In the rows, zero is written as 128.
Each path below is one point turned by a fixed rotation once a step. After each direction that follows a path, write how fast that rotation turns it, in degrees each step (0 if it stays still).
Each turn is a multiple of 5 degrees from 10 to 175, or 0.
Each row of a path follows its step; steps can be skipped.
Path 1:
step 0: [127 129 123 127 127 139 120 129 123 129 113 128 128 117 131 122 124 124
 138 131 124 135 127 126 139 111 121 131 121 132 139 132 128 125 144 130
 127 136 129 131 121]
step 1: [145 119 123 135 134 140 124 136 135 128 126 139 131 129 129 133 134 118
 132 130 125 129 128 143 139 122 134 127 124 127 133 127 135 118 138 124
 125 134 122 136 133]
step 2: [139 128 132 139 136 119 122 135 120 112 131 139 130 139 127 135 129 123
 127 132 139 137 122 130 134 131 131 137 131 130 139 123 126 124 133 121
 116 122 128 129 132]
step 3: [135 139 130 120 127 119 122 143 132 128 135 134 143 132 121 135 131 123
 123 129 139 141 128 131 116 123 127 132 124 126 132 134 121 134 123 130
 119 124 125 124 120]
step 4: [140 128 124 117 115 108 128 136 131 131 127 118 132 130 134 125 126 131
 116 124 124 129 119 133 123 127 122 129 123 132 137 140 132 139 129 131
 121 130 131 133 130]
step 5: [127 123 123 128 123 117 138 137 137 131 119 121 135 133 122 119 130 130
 117 120 126 117 128 129 135 134 131 117 115 130 132 118 126 137 142 128
 126 130 132 121 122]
step 6: [128 121 120 128 121 136 139 125 121 132 126 137 133 140 114 115 124 133
 119 136 123 130 130 116 141 136 123 124 124 130 130 128 132 128 132 134
 121 132 123 127 118]
step 7: [129 129 128 134 132 139 128 123 126 138 141 126 139 136 127 116 125 120
 118 132 138 130 137 126 136 131 121 132 130 147 127 128 130 128 132 133
 138 137 123 133 128]
step 8: [133 133 126 130 116 135 114 124 113 121 132 126 144 125 126 124 128 129
 126 123 133 125 139 135 129 130 125 128 128 142 125 119 132 118 127 128
 130 125 137 137 134]
step 9: [134 135 130 111 140 135 120 128 118 121 128 120 135 124 130 136 134 125
 124 120 133 115 131 132 137 130 124 124 120 129 134 129 126 113 121 136
 122 122 130 123 128]
step 10: [129 132 134 117 142 130 136 131 121 130 120 135 132 130 131 116 126 131
 118 128 128 119 121 141 127 115 128 122 134 125 138 133 133 121 118 120
 123 118 134 127 126]
step 11: [129 130 133 136 138 123 137 134 134 140 119 125 138 112 125 122 126 133
 120 123 128 137 122 121 128 126 130 120 139 130 138 128 123 115 126 122
 119 127 129 132 128]
Directions:
[132 122 125 128 129 126 124 127 129 128 128 127 125 128 129 128 128 129
 129 124 126 126 133 130 129 131 129 127 124 125 129 125 127 127 128 128
 127 127 129 128 129]	95
[126 125 125 127 125 130 130 124 126 128 129 126 130 128 127 129 128 126
 127 126 129 127 130 127 128 128 125 128 131 129 129 124 131 134 127 130
 128 130 126 126 128]	40
Path 2:
step 0: [124 117 121 121 134 134 124 129 117 136 130 129 130 130 124 123 113 111
 127 123 124 128 134 129 124 125 125 129 125 124 129 122 120 138 134 126
 135 138 127 122 128]
step 1: [139 126 127 127 131 129 142 120 120 112 115 127 125 124 127 118 136 123
 135 128 137 130 130 127 127 135 125 126 123 125 140 131 133 124 122 134
 131 127 126 127 128]
step 2: [121 124 129 124 116 146 136 128 128 136 127 133 115 126 123 128 125 128
 127 135 128 132 129 135 134 122 134 133 136 121 123 138 126 122 133 128
 117 130 125 132 132]
step 3: [137 129 116 139 135 136 134 122 123 121 135 136 133 131 119 134 122 132
 117 133 123 124 130 126 115 133 133 134 128 132 129 123 127 141 133 133
 127 131 123 126 125]
step 4: [126 120 133 134 135 129 131 131 136 126 124 122 113 130 124 125 130 121
 128 118 128 123 109 130 135 130 125 131 120 127 132 129 130 126 126 137
 125 131 125 131 113]
step 5: [124 127 119 123 132 130 133 128 118 135 134 148 131 130 130 124 123 129
 136 126 138 137 119 135 132 129 135 128 129 124 122 124 128 129 133 123
 134 129 133 142 129]
step 6: [130 120 123 127 130 126 132 121 125 124 120 119 131 135 119 123 127 124
 119 126 129 133 140 118 124 132 124 124 131 115 128 126 122 130 143 129
 130 135 136 124 117]
step 7: [123 120 126 126 128 135 133 128 122 118 125 130 114 124 120 117 125 113
 134 136 132 126 124 129 127 121 136 123 124 136 132 132 135 128 119 126
 128 120 133 119 130]
step 8: [135 125 122 130 134 142 129 125 125 133 129 133 122 120 128 135 122 132
 138 135 129 136 137 135 123 132 126 133 125 120 135 134 120 124 131 132
 125 143 121 137 131]
step 9: [131 133 123 126 127 131 143 124 129 120 116 129 126 133 119 122 133 129
 120 123 125 116 117 129 126 125 132 134 136 127 126 128 124 136 141 135
 127 129 117 123 130]
step 10: [125 120 126 137 117 135 124 129 124 130 138 128 122 131 124 130 125 122
 126 135 136 129 119 132 137 139 136 136 124 130 128 131 140 130 130 138
 131 125 131 135 115]
step 11: [125 118 116 127 149 136 134 124 130 139 123 132 128 134 126 128 124 130
 126 117 127 129 126 124 121 126 129 128 126 119 129 124 130 134 125 121
 127 128 132 140 126]
Directions:
[129 131 131 123 129 125 128 129 129 128 130 125 128 126 130 129 129 127
 126 131 127 127 129 127 128 129 133 128 127 127 126 125 129 129 125 126
 128 131 127 130 127]	0
[124 128 130 128 130 129 129 130 128 130 129 129 127 125 128 128 129 128
 126 130 128 130 129 131 130 127 128 129 127 131 128 135 128 131 129 128
 130 128 131 133 129]	130
Path 3:
step 0: [122 128 134 120 121 129 120 137 129 134 129 143 127 132 121 130 136 143
 122 137 127 133 130 132 126 128 129 124 127 132 124 130 124 120 137 123
 140 132 129 120 124]
step 1: [122 123 138 123 132 122 132 121 125 129 134 140 119 121 116 127 126 130
 133 125 130 139 129 129 120 124 123 137 120 122 131 124 134 120 128 127
 125 123 128 126 141]
step 2: [133 120 132 122 128 118 130 119 125 126 116 128 137 132 130 134 120 140
 123 123 132 134 127 124 120 134 131 136 140 121 126 116 130 127 139 132
 122 127 127 125 127]
step 3: [128 120 133 129 129 128 128 130 130 140 123 116 138 119 128 131 124 128
 133 134 133 129 128 127 117 141 126 132 121 123 124 137 123 126 126 129
 132 110 131 121 124]
step 4: [122 114 132 126 118 120 133 130 133 120 135 122 125 127 135 119 130 135
 134 142 133 128 135 130 129 137 136 127 132 126 131 133 134 132 126 138
 137 129 125 130 128]
step 5: [126 118 141 130 119 132 120 132 121 122 117 134 129 130 128 122 121 112
 129 136 131 138 124 124 131 126 122 124 126 130 124 128 138 128 127 133
 134 133 137 123 129]
step 6: [127 126 138 138 134 123 124 130 141 113 128 130 132 127 125 138 122 133
 136 132 130 133 119 130 130 134 123 131 121 123 122 125 135 131 131 114
 131 138 126 132 126]
step 7: [139 133 120 134 129 129 133 135 121 127 131 128 127 117 125 133 118 136
 122 143 125 137 125 121 136 135 124 130 129 130 120 124 134 125 134 129
 130 125 120 121 137]
step 8: [131 130 129 126 133 109 135 132 128 132 118 125 119 122 132 117 127 128
 126 133 113 132 125 124 129 135 139 126 119 127 130 126 127 132 133 121
 127 124 137 130 128]
step 9: [123 118 125 135 118 123 123 131 127 137 116 132 136 130 135 127 130 137
 120 132 124 136 142 131 132 126 124 123 127 125 129 125 130 131 123 116
 128 121 127 136 137]
step 10: [118 128 132 118 125 128 122 131 128 138 133 125 131 131 119 126 131 136
 133 132 132 136 128 129 127 134 120 118 126 139 139 134 138 126 142 117
 124 130 133 126 129]
step 11: [125 122 131 126 133 126 134 130 120 123 130 147 126 130 128 139 133 132
 120 128 132 124 129 130 122 141 127 134 127 124 129 130 143 116 133 130
 130 126 137 129 136]
Directions:
[129 128 125 126 125 128 129 126 127 129 124 125 131 124 130 124 128 129
 131 127 128 125 130 131 126 130 128 126 125 127 125 128 127 128 130 128
 126 129 127 129 131]	65
[129 127 132 125 128 130 128 131 128 129 124 127 128 129 127 128 128 127
 127 128 124 125 123 129 128 128 128 130 126 130 128 132 126 124 130 127
 127 129 131 127 126]	140
